In the data rows, 128 means zero.
Some points, each followed by its number:
160 120 133 147 081 180 111 080 214 081 160 181 110 127 120 144 096 144 089 192 131 110 140 143 136 128 097 185 125 181 137 0
117 153 114 111 135 097 138 136 108 144 084 130 126 114 126 159 131 151 118 104 134 151 126 095 124 101 120 119 147 128 104 1
096 115 104 133 165 032 124 178 000 232 158 009 197 119 173 000 230 164 160 029 203 126 164 101 074 181 096 141 163 064 151 2
143 106 095 131 085 126 153 095 129 120 064 131 105 068 123 190 064 192 066 150 221 107 141 126 098 117 059 160 175 126 093 3
136 099 140 166 101 205 143 115 212 112 150 074 119 123 117 055 091 122 134 157 135 118 141 192 149 147 095 156 084 171 175 4
162 161 154 099 127 083 119 099 135 100 125 227 146 130 109 243 099 082 166 179 027 140 119 092 173 072 168 107 110 174 098 5
115 103 131 150 139 160 133 136 130 135 131 050 113 116 134 046 128 136 139 096 162 113 138 182 118 156 099 133 108 149 179 6
177 071 130 122 080 090 097 070 069 177 216 151 164 123 176 077 146 132 109 165 184 061 146 111 083 216 094 218 171 132 138 7
080 173 151 115 188 137 090 182 132 124 155 102 108 204 114 081 215 115 154 072 030 168 116 119 162 099 212 051 090 110 143 8
121 134 112 161 128 165 190 138 186 084 034 106 081 100 085 209 044 141 117 135 138 147 121 182 152 070 112 087 106 155 126 9
Which five points above are nearest to each new point? Their numbers follow each, nearest first.
183 071 134 125 088 087 076 085 054 179 243 166 167 137 184 047 165 131 115 165 179 057 151 094 077 229 098 218 176 127 139 7 6 0 2 1
100 134 128 145 147 163 120 164 165 131 126 054 099 146 118 042 164 151 125 083 144 139 121 148 130 127 126 124 120 117 161 6 4 1 8 0
124 160 101 112 136 072 163 137 081 163 070 144 157 090 132 180 114 126 151 090 144 156 123 098 123 103 111 117 142 114 096 1 3 9 5 6
092 124 120 163 139 150 146 141 154 155 113 051 134 100 141 048 138 118 154 070 172 152 122 181 114 131 091 140 112 120 154 6 4 1 9 3
072 167 069 156 171 139 234 186 141 115 000 066 058 100 074 210 080 184 100 053 162 149 126 173 131 041 114 024 119 088 121 9 1 3 6 8
155 092 104 112 079 114 147 109 109 126 067 130 113 064 126 174 067 182 076 168 217 102 143 108 103 131 071 171 180 127 086 3 1 0 9 7
132 109 145 173 109 193 146 142 199 102 139 075 126 120 120 062 086 108 148 159 116 121 144 184 154 143 103 148 077 178 174 4 6 0 9 1
108 147 101 167 139 161 197 138 183 092 027 097 081 095 076 214 051 153 105 117 138 143 124 189 141 061 105 085 110 145 131 9 1 3 4 0
095 135 135 143 141 154 150 158 180 080 079 119 097 132 093 198 084 097 115 159 097 144 097 154 149 096 169 063 101 093 096 9 1 5 0 4
130 097 133 168 109 184 144 113 196 117 142 074 125 113 123 068 092 116 139 137 152 117 138 188 135 150 087 160 098 162 167 4 6 0 9 1
112 168 145 084 172 106 103 164 087 126 153 163 144 181 111 164 179 094 151 120 046 153 121 092 157 109 213 063 114 114 116 8 1 5 6 9
158 143 154 109 130 100 101 116 123 157 174 157 181 125 146 119 159 094 173 143 083 157 129 078 141 130 140 166 113 157 127 1 5 0 7 6
100 141 135 141 149 156 111 151 165 145 149 060 105 150 123 035 181 149 137 081 126 132 125 149 124 144 127 125 121 123 167 6 4 8 1 0
145 101 090 116 090 110 168 111 107 126 043 127 110 063 125 187 072 196 070 141 233 106 143 113 099 114 066 156 183 113 087 3 1 9 0 6
187 072 141 116 082 074 092 080 034 177 230 173 175 124 186 061 151 124 105 187 187 063 159 079 075 219 098 224 176 115 133 7 0 6 1 3
106 146 116 111 153 095 136 150 057 148 113 140 149 139 128 182 162 118 129 098 119 144 114 106 112 108 172 083 131 078 108 1 8 5 6 9
124 193 135 110 150 139 118 133 192 062 080 201 104 140 084 249 114 118 139 137 050 172 111 101 177 042 166 080 105 145 086 5 9 1 0 8
097 137 121 142 145 173 121 154 165 119 124 065 097 139 126 053 154 150 121 089 152 132 129 159 126 120 118 125 122 123 161 6 4 1 8 0
198 139 130 092 096 062 154 073 104 127 108 241 184 087 127 255 073 112 169 192 096 140 109 061 145 102 109 158 131 156 074 5 1 0 3 9
176 073 128 122 088 097 085 065 060 173 239 163 178 125 189 039 169 133 112 157 203 073 154 105 075 219 084 225 174 110 145 7 6 0 2 1
200 098 145 123 063 160 122 055 174 077 172 244 142 107 138 232 051 076 111 255 091 090 115 124 138 143 121 185 130 153 097 0 5 3 4 7
098 134 100 093 156 062 147 160 005 168 093 136 148 121 143 166 164 116 130 088 149 139 125 090 099 132 168 073 168 042 076 1 2 8 3 6
